Each row has a name. Each piece below is followed by the name of the row it came from, unless a question asks for something else. Each question is about the rows just above it. Places in a row count from 0.

[127 135 121  95 101 102] = (30)
[125  92 176  67  92 149] = (98)
[112 170 152 153 128  83] = (7)
[ 95 100 135 142 121 132] = (38)
[ 88  97 139 134 100 128] = (134)
[ 83 143 185 137 127  71] = (75)
[ 83 143 185 143 127 148] = (13)
[146 108 135 128 125 156] = (67)
which: [127 135 121  95 101 102] -> (30)
Where in the named rows is [142]? -> (38), 3
Where in the named rows is [170]? -> (7), 1

[ 85 160 111 119 141 101 151 106 116 124 189 123 132  81 157  75 116  96
  64 198  80 100 135 151 105  89 157 124 146] = (19)
[ 85 160 111 144 141 101 151 106 116 124 189 171 132  81 157  75 116  96
  64 198  80 100 135 151 105  89 157 124 146] = (20)
[108 170 141 163 108 100 139  89  97 140 175 171 141 112 170 101 120 140
  83 175 115 118 128  90 125  88 151 139 161] = (14)
Row and place of [144] in the named rows: -> (20), 3
Row and place of [112] in the named rows: -> (14), 13
Row and place of [128] in the named rows: -> (14), 22
which: [ 85 160 111 144 141 101 151 106 116 124 189 171 132  81 157  75 116  96
  64 198  80 100 135 151 105  89 157 124 146] -> (20)
[97] is at row and place -> (14), 8
[120] is at row and place -> (14), 16

[169 100  91 103 152 130 114 110 126 184 124 135 136  59 167 152 116 150
 166 112  99 118 148 167 140 112 112  97 109 153  95 100 115 167 151 140
 141]  (23)
[169 100  91 103 152 130 114 110 183 153 124 135 136  59 167 152 116 150
 100 112  99 118 148 167 117 112 112  97 109 153  95 100 111 153 156 152
 128]  (127)
[169 100  91 103 152 130 114 110 126 184 124 135 136  59 167 152 116 150
 166 112  99 118 148 167 117 112 112  97 109 153  95 100 111 153 140 151
 125]  (83)
[169 100  91 103 152 130 114 110 126 184 124 135 136  59 167 152 116 150
 166 112  99 118 148 167 117 112 112  97 109 153  95 100 111 153 140 151
 125] is in which row? -> (83)
[169 100  91 103 152 130 114 110 183 153 124 135 136  59 167 152 116 150
 100 112  99 118 148 167 117 112 112  97 109 153  95 100 111 153 156 152
 128] is in which row? -> (127)
Row and place of [141] in the named rows: -> (23), 36

[140 118 197 114  79 146 152 197  83 130 126 129 129 198 122 145 151  89
 135  91  85 112 113 124 112 123] = (77)
[158 118 197 144  79  80 152 197  83 130 126 129 129 170 122 145 151  89
  84  91  85 112 113 124 112 111] = (128)
[140  63 108 114 103 146 122 108 155 142 177 132 110 148 132 106 151 104
 107 116  77 117 131 109 155 119] = (119)
[140  63 108 114 103 146 122 108 155 142 177 132 110 148 132 106 151 104
 107 116  77 117 131 109 155 119] is in which row? -> (119)
Where in the named rows is [84]? -> (128), 18
The row with [140 118 197 114  79 146 152 197  83 130 126 129 129 198 122 145 151  89
 135  91  85 112 113 124 112 123] is -> (77)

[163 128  83  62] : (93)
[163 133 179 124] : (64)
[163 133  83  62] : (10)
[142 129 150 162] : (114)
[129] is at row and place -> (114), 1
[150] is at row and place -> (114), 2

[ 98 155 105 108 120 112 154  65  97 111 131 151 121 149 130 151 102 143
 158  76 145 124  79 130 140  86 152  96 137  59 169 136  93 140 116 114
 181]  (80)
[ 98 155 105 108 120 112 154  76  97 111 131 124 121 149 130 151 102 143
 158  76 145 108  79 133 114 165 116 106 151  62 101 170 155 170 138 139
 156]  (123)
[102 177 111 122 124 116 152  69 109 105 132 140 129 144 121 151 115 161
 161  83 142 110  79 137 120 105 139  95 125  52 105 155  97 149 115 137
 178]  (59)
[120 150 126 142 125 115 132  61 118  99 114 149 133 124 138 151 146 193
 144 102 108 123  98 141 107 152 123  97 136  51  98 175 138 167 131 157
 163]  (120)
[102 177 111 122 124 116 152  69 100 105 132 140 129 144 121 156 115 161
 161  83 142 110  79 137 120 105 139  95 125  52 157 155  97 149 115 137
 178]  (49)
Where in the named rows is [106]? -> (123), 27
[51] is at row and place -> (120), 29

[134 116 125 165 136  93 116 137 137  93] -> (156)
[124 113 114 142 144 136 138 142 108 111] -> (169)
[124 129 113 127 164 137 173 117 128 124] -> (43)
[128 112 130 108 120 186 121 132 135 123] -> (157)
[130 135 140 119 142 144 133 124 158 135] -> (116)
[131 118 108 114 140 141 109 123 124 124] -> (27)
[134 116 125 165 136  93 116 135 137  93] -> (124)
Row and place of [186] in the named rows: -> (157), 5
which: [134 116 125 165 136  93 116 135 137  93] -> (124)
Row and place of [141] in the named rows: -> (27), 5
Row and place of [127] in the named rows: -> (43), 3
Which row holds [131 118 108 114 140 141 109 123 124 124]? -> (27)
[124 113 114 142 144 136 138 142 108 111] is in which row? -> (169)

[144 141 125 131 108 132 117 131 127 107 119 108 108 196] -> (46)
[135 131 144 133 132 124 131 129 139 117 142 106 145 115] -> (185)
[108 111 115 113 113 188 123 141 104 130 131 125 109 143] -> (106)
[108 111 115 113 113 188 123 141 104 130 131 125 122 123] -> (118)
[158 124 136 110 127 157 112 132 121 135  89 164  98 105] -> (47)
[124 124 137  83 109 135 154 126 131 109 161 140 127 111] -> (136)
[119 142 139 129 140  99 139  83 122 131 131 111 107 137] -> (184)
[134 115 118  95 120 130 137 126 134 140 110  80 121 136] -> (91)
[149 149 112 124 117 121 126 142 144 132 121  90 161 149] -> (150)
which: [124 124 137  83 109 135 154 126 131 109 161 140 127 111] -> (136)
which: [108 111 115 113 113 188 123 141 104 130 131 125 122 123] -> (118)
Which row holds [108 111 115 113 113 188 123 141 104 130 131 125 109 143]? -> (106)
which: [149 149 112 124 117 121 126 142 144 132 121  90 161 149] -> (150)

[127  75 196 199 193 206  75 198  84 203 170 161  63 119 111 143 102  99
 107 145  93] -> (72)
[140  96 204 186 112  61 118 181  58 105 203  61 129  64  80 127 185 186
  60  77  74] -> (76)
[ 89 122 116 164 115 199 176  87  55 164 206  95  92  92 112 175 174 141
  69  52 149] -> (133)
[180 161  72 205 127  50  78 138  55 170 179  60 118  95  59 181  55  71
 151 131 135] -> (68)
[188 199  95 139 172  77 152 161  58 118 155 120 185 175 123 157 118 166
  54  67  84] -> (74)
[141] is at row and place -> (133), 17
Row and place of [129] in the named rows: -> (76), 12
Row and place of [198] in the named rows: -> (72), 7

[147 130 144 126 130 127 114 116 146 156 126 142 153 101 132 118 130 118
 138 118 112 132]  (17)
[144  95 128 129 133 119 137 103 130 137 129 142 131  99 117 100 113 137
 136 127 129 131]  (142)
[106 141 138 132 125 125 126 136 135 114 121 104 124  94 120  89 112 122
 127 176 149 130]  (107)
[145 119 143 125 125 119 145 116 130 121 139 147 132 137 120 184 145 125
 124 138 108 125]  (61)
[114 100 129 125 132 123 127 131 120 136 134 126 110 124 117 174 126 143
 133 122 137 112]  (105)
[134 125 127 129 133 137 133 150 115 130 143  79 119 133 133 171 155  97
 127 108 122 142]  (56)
[114 100 129 125 132 123 127 131 120 136 134 126 100 124 117 174 126 143
 133 122 139 113]  (70)
which: [114 100 129 125 132 123 127 131 120 136 134 126 100 124 117 174 126 143
 133 122 139 113] -> (70)
Row and place of [101] in the named rows: -> (17), 13

[133  82 128 105 155] = (15)
[124 129 149 107 141] = (48)
[133 188 128 105 108] = (54)
[117  81 125 106 121] = (9)
Row and place of [188] in the named rows: -> (54), 1
Row and place of [129] in the named rows: -> (48), 1
Where in the named rows is [107]? -> (48), 3
[81] is at row and place -> (9), 1

[157 105 161 159 151 144  93 129] : (44)
[124 118 130 119 139 160 110 169] : (12)
[ 98 153 151 109 174 142 108 148] : (122)
[ 69 140 169  92 116  86 134 117] : (37)
[93] is at row and place -> (44), 6
[109] is at row and place -> (122), 3
Row and place of [105] in the named rows: -> (44), 1
Row and place of [160] in the named rows: -> (12), 5
Row and place of [92] in the named rows: -> (37), 3
Where in the named rows is [153]? -> (122), 1

